In the data rows, 128 means zero.
Here are some numbered points:
77;172;29;176;86;115;43;88;108;79;151;142;75;90;252;150;174;182;12;152;115;38;74;98 0
78;97;52;126;123;165;99;106;63;106;207;129;175;211;196;159;173;202;91;98;155;144;61;157 1
141;92;86;169;196;188;67;89;146;81;112;65;164;162;122;109;83;138;150;58;85;65;119;147 2
106;147;96;107;139;141;133;97;121;134;141;142;93;141;83;121;135;102;112;143;162;111;162;139 3
136;86;133;129;130;107;165;124;132;111;143;142;186;194;106;171;146;141;106;116;112;130;147;146 4
154;101;161;182;118;119;136;83;96;120;90;217;141;150;159;120;139;81;144;97;58;152;129;121 5
135;128;92;115;173;141;159;107;94;104;191;125;93;136;53;122;129;104;77;210;201;140;111;171 6
133;156;135;87;176;108;123;125;145;147;118;92;84;55;95;77;165;108;109;140;195;212;111;136 7
130;48;128;128;87;156;118;164;134;118;186;103;192;159;112;172;91;155;136;107;113;130;39;140 8
113;77;138;151;91;140;178;112;99;116;152;134;196;212;155;190;83;121;138;200;82;139;145;120 9
141;52;128;125;79;159;119;168;134;119;191;107;184;147;105;168;102;155;133;99;125;130;37;146 10
163;94;157;188;133;129;136;82;103;115;88;217;162;182;154;139;123;90;136;86;42;119;152;136 11
150;166;100;138;155;107;129;80;161;143;165;140;105;112;175;118;90;144;135;143;176;104;142;145 12
97;105;150;129;113;159;156;108;131;147;75;101;134;152;117;96;100;54;142;180;93;165;125;66 13
167;148;150;74;191;116;189;155;186;187;95;108;139;112;67;98;62;117;133;197;177;162;149;136 14
52;157;24;165;79;131;50;83;117;80;143;134;95;102;240;169;151;197;34;173;109;49;89;94 15
158;159;137;86;74;128;115;187;110;140;196;80;86;134;149;132;210;97;181;93;159;96;111;167 16
138;135;123;104;164;123;164;116;115;114;158;126;98;115;58;106;142;109;86;207;198;143;110;144 17
120;149;179;152;127;107;136;158;114;115;107;136;61;104;135;114;141;112;156;72;104;175;166;104 18
126;161;177;123;107;110;151;130;152;103;84;131;102;88;146;108;155;153;147;129;136;115;165;79 19
82;123;132;137;113;170;143;113;130;144;93;91;118;150;124;86;94;68;167;173;96;176;102;56 20
156;151;179;98;203;86;213;167;164;189;108;116;138;125;52;105;58;127;124;227;205;174;154;98 21
174;160;83;121;120;82;142;160;119;164;230;130;147;139;112;151;134;155;172;155;165;102;92;201 22
150;129;113;147;134;145;97;124;130;139;145;123;131;120;149;136;112;73;114;178;103;111;91;152 23
82;95;199;129;95;138;123;193;81;143;98;131;121;131;129;153;157;113;125;92;136;184;154;78 24
171;98;148;180;149;127;139;73;108;124;79;228;156;179;153;132;138;86;130;88;43;107;155;142 25
New points follow, each followed by the number of its nearest point above.
149;91;93;155;180;168;70;97;139;111;98;76;179;142;105;108;91;118;146;70;78;99;109;133 2
77;93;71;116;108;163;110;110;61;104;213;137;168;203;178;163;183;193;113;90;174;144;75;165 1
71;165;95;42;80;115;106;133;124;178;115;128;142;120;144;150;175;117;60;136;90;157;136;124 3
138;156;131;142;93;123;75;242;70;119;222;79;61;122;151;181;176;160;176;44;160;83;100;151 16
162;142;171;119;103;112;125;173;153;162;100;134;166;98;125;164;113;158;191;71;144;93;179;113 19
162;146;157;89;73;40;189;193;129;152;175;132;182;143;99;220;95;171;196;194;121;133;175;161 22
163;125;118;171;138;115;118;112;138;100;135;141;91;97;136;153;123;160;144;91;123;101;165;164 12
134;145;88;103;190;143;98;66;166;124;117;124;130;145;191;66;124;160;102;35;150;124;133;187 12
146;130;119;170;140;136;116;81;151;56;153;128;62;99;146;149;105;165;142;106;122;92;169;176 12
139;173;144;108;183;107;145;126;144;138;107;108;72;55;102;57;157;104;95;128;193;212;128;127 7
119;143;94;114;103;152;86;133;126;106;176;110;80;117;180;121;160;151;128;79;144;108;100;173 16
160;75;92;171;183;163;83;108;130;108;125;90;201;182;114;119;99;134;152;55;74;71;106;164 2
149;86;71;173;174;195;62;76;152;81;100;75;160;145;153;113;91;139;173;28;63;62;113;140 2
157;86;90;179;202;178;78;89;151;91;108;70;176;155;125;104;90;135;144;49;70;82;116;140 2
158;158;100;173;152;124;127;82;156;56;149;129;50;81;150;156;107;176;136;128;149;83;181;173 12
113;145;185;111;98;125;128;176;115;170;106;166;142;102;82;161;154;110;114;138;139;128;167;109 24
111;137;105;107;82;137;99;150;102;113;192;117;87;127;164;148;155;157;149;85;159;119;86;155 16
